rotation ticks, each row followed by its count of ticks:
The counts run from 0 to 329.
[133 106 160  75 101 163 137 106 138 136  71 115 131 140 144 127 117 116
 135 166 123 139  96  64 122 119 117 163  88 117 122 101 124  85 201 129
 100 105 144 167 148 118 170 119 149 118 105 148 182  93 151 141 132 163
 149 129] -> 218
[129  99 117  71 115 133 145  80 132 113  74  78 121 130 132 106 117 167
 139 198 113 169 162 140 122 130  86 155  97 140 114 136 107  88 186  99
 118 108 145 152 145 117 144 110 176 137  83 130 149 127 169 134 124 127
 160 122] -> 222
[125  96 134 122 125 129 138 148 117 145 161 117 159 126  82 137 195 131
  94 127 124 113 105 175 189 125 148 156 132 105 140  93 138  96 146 163
 113  75 136 120 118  90  74 114 153 118 150 140 107 108 155 105 110 138
 106 163] -> 233
[151 138 116 179 150  87 100 136 142 124 156 164 119 157 191 133 127 118
 116 124 113 125 144 133 109 163 117 129 198 140 162 152 150 178 104 113
 173 147 107 108 101 130 127  93 119 126 152 135 139 164 104 136 123  82
 138 109] -> 76
[108  83 113 109 134 144 118 128 117 176 180 151 182 150 147 112 139 111
 116 117 119 127 151 167 133 162 158 145  68 144 112 113  90  90 138 166
 170 131 151 114 116 110 116 114  91 169 170  98 107 146 121  94 172 125
 116 130] -> 56
[158 134 111 113  83 166 140 129 133 110  73 119 141 145  90  86 163 157
 188 164 119 104  97 127 123 117 120 151  95 136 133 121 127 120 103 115
 108 139 165 178 113 155  86 122 163 118 103  85 160 106 135 135 137 188
 146 148] -> 31
[139 129 109 121 114 109 161 125  99 134  97 121 160 152 141 111 136 153
 146 160 103 184 176 138 126 183 125 120 102 160 103 185  94 161 128  59
 129 155 105 103 129 161 101 177 129 135  94 120 175 144 114 138 118 144
 157 119] -> 254
[112 116 145  89  92 170 147  95 115 140  83 135 150 140 111 114 162 131
 138 153 126 137 103 127 136 100 119 175  55 117  83 126 108  93 163 154
  87  96 151 142 121 116 122 111 140 129 117 156 130  87 131 122 140 195
 104 167] -> 125
[161 136 140 170 154 108  88 163 143 164 157 169 119 165 165 134  94  68
  93 104 103  83 109  65  95 156 149 109 145 117 155 117 142 140 121 120
 170 141 107 106 135 125 156 144  90 108 145 123 161 141 113 115 113 116
 118 125] -> 178
[156 131 118 194 104 115 146 108 164 104 118 110  55 132 171 123  77 119
 133 134 101 134 112 115 116 121  84 124 154  98 140 166 158 122 131  88
 117 114  87 129 118 141 145  89 154 123  76  96 157 119 134 139 124 105
 139 122] -> 2
[121 105 171  70 116 135 145 143 120 121 112 117 158 136  65 114 191 153
 125 168 132 131 119 145 161 120 155 154 110 114 129  86 111 107 141 167
 100  85 186 158 130 112  87 138 159 124 130 158  95 106 148 130 108 169
 117 156] -> 232
[133 129 127  85 104 114 131 158 122 173 106 124 206 127 138 119 162 122
 134 139 140 119  95 138 137 140 147 162  89 111 121 133 119 113 146 131
 104 167 127 116  89 164 100 171 127 102 147 107 171 111 122 113 134 225
 165 148] -> 246
[ 97 101 134  75 125 100 160  94 121 163 122 125 176 139 156 117 126 128
 148 180 130 173 174 155 133 173 133 149  83 151 118 171  80 142 158 101
 123 142 141 100 116 164 123 134 129 138 144 130 154 160 121 124 146 150
 165 107] -> 255
[158 178 127 171 144  97 111 158 122 118 119 157 105 156 122 152 142 107
 152 121 110 111 131 108 105 173 145 101 170 130 148 155 139 202  78  82
 142 138 132 123 137 174  95 152 118  95 133 135 137 155 108 159 111 148
 151 109] -> 72
[156 153 145 154 131 107 169 149 104 113  92 153 150 162 105  89 183 109
 139 125  72 125 136 114 161 162 130 150 162 116 140 145 157 166 109  77
 131 118  80  89 130 140  76 132 160  93 115 120 171  88 130 124 101 158
 148 156] -> 39
[147 123 122 122  96 103 121 121 190 112 108  74  91 122 158 122  88 178
  94 170 154 137 104 128 113  74 106 132 132  77 137 146 120 133 132 151
  96 124 140 172  82 137 163 149 169 147  87 125 141 115 120 100 111 155
 135 145] -> 208
[150 126 113 165 112 123  98  99 145  95 121  81  79 144 144 136 101 160
  82 115 125 142 147 119  93 119 120  89 151 126 104 145 129 143 106 124
 139  95 130 158 136  92 153 150 129 141  72 167 116 119 112 106  75 107
  53 158] -> 300
[155 123  98 148 119 118 151 115 119 127 102 123 173 149 146  84 133 137
 158 150  84 125 154 140 144 160 114 146  95 147 123 164 122 164 111  83
 148 187  99 117 108 166  80 135 137 139 105  69 172 122 126 116 136 145
 165 133] -> 249
[166 134 138 111 127 124  95 127 166  77  86 108 100 147 152 108 114 162
 130 186 141 104 124 104 109 101 100 136 171 121 155 122 157 152 150 132
 130 132 166 195 125 131 143  96 181 120 106 132 150 118 144 142  96 119
 167 108] -> 110
[136 123 152 170 137 119 106 117 135 115 138 135  74 143 147 144 130 112
  78  81 108 130 116  95 103 137 132  99 151  99 117 110 138 120 133 151
 134  63 116 126 131  67 153 115 109 118 114 187 114 106 117 101  83  83
  49 142] -> 299
[129 138 141 147 133 127  98 128 128 161 146 184  99 141 182 175 105  66
 153 124 153 119  97  88 112 129 125 148 123 104 159 150 148 114 146 139
 121 124 130 120 107 153 159  76  94 120 176 140 137 143 117 153 159 162
 157  89] -> 284
[109 133 144 150 136 110 112 154 118 174 177 179 121 145 159 160 129  74
 152 150 140 122 112 137 140 154 153 137 150 125 182 141 118 139 120 142
 129 131 153 111 106 184 116  90 117 120 196 108 112 175 127 139 174 130
 180  91] -> 70
[156 141 139 112 108  93 167 135 114 105  71 116 167 138 106  95 165 158
 140 160 108 163 140 146 147 147 121 140 142 126 143 159 115 182 110  77
 106 131 116 119 122 159  87 170 171 101  97 123 166 116 141 144  96 170
 154 147] -> 40
[132 141 148 139  85 120 129  88 170 100  77 119  64 142 142 109  83 135
 150 164 124 138 114  99  92 108  78 140 129 112 150 150 126 139 152 102
  98 134 131 161 120 160 153 104 160 135  82 121 159 131 130 144 136 131
 154  99] -> 3
[112 111 177 133 137 123 110 109 155 140 137 148  94 142 146 153 133  98
  86 136 135 122 117  90 122 112 130 143 135 102 123  94 113 120 150 185
 126  61 160 118 143  85 175 101 112 125 170 195  95 123 121 111 108 112
  74 125] -> 298
[158 134 161 112 114 132 121  98 140  69  63 115  85 151 114 107 139 153
 118 154 106 133 146  88 117 131 109 120 160 130 116 121 127 140 146 105
 123  93 146 159 161 108 146 126 172 113  77 184 154  93 146 135  72 117
 117 142] -> 12
[154 107 120 138 133 125 121  88 148  74  98  92 107 158 134  77 126 165
 109 144  97 136 161 130 125 131 105 124 154 141 129 104 141 118 139 119
 160 107 122 162 144  72 120  88 167 126  87 133 120 112 149 106  88  58
 112 136] -> 16
[147 124  91 180 115 119 179 143 100 127 126 119 142 120 111 126 163 117
 135 121  78 123 109 165 172 148 126 156 140  96 154 154 178 113 108  88
 114 112  74  95 111 127  60 113 167 101 108  77 150  89 159 123 122 150
 143 139] -> 34
[126 128 133 194 122 107 128 121 139 112 172 128  76 117 140 151 113 130
  89 115 132 133 109 154 142 112 133 117 176  80 163 146 175 111 114 156
 116  74 121 115  89  92 116  88 138 130 128 150  84 124 125 103 110 102
  77 132] -> 201
[147 155 131 180 128 130 116 131 113 144 133 185  80 148 176 159 127  67
 133  99 114 121 100  79 112 162 128 124 160 112 153 150 172 142 128 101
 126 118  87 103 127 161 141  98  87  96 135 137 149 134  97 162 134 135
 126 101] -> 285
[130 139 135 163 159  78  98 136 108 143 170 155 132 140 201 173 115  99
  79  93 136 140 139 111 116 155 144 118 169 107 125 156 163 150 125 122
 140 112  97  92  96 106 139 130  88  99 162 178 129 137 107 118  99 132
 107 124] -> 80
[120 137  94 139 108 115 136  86  93 132 125 117 145 147 124 127 141 157
 165 140 135 153 155 175 114 158 138 117 101 144 118 198  92 185  74 103
 130 137 141 116 108 162  73 156 104 135 112 136  96 157  97 150 130 154
 118 132] -> 161
[121  96 121 129 102 143 113 132 157 161 160  94  90 112 130 157  91 118
  87 143 142 124  86 139 125  96 140 130  92  82 135 107 142  55 168 164
  95  88 155 158 112  93 162 123 126 142 115 118 120 127 154 108 132 149
  90 152] -> 307
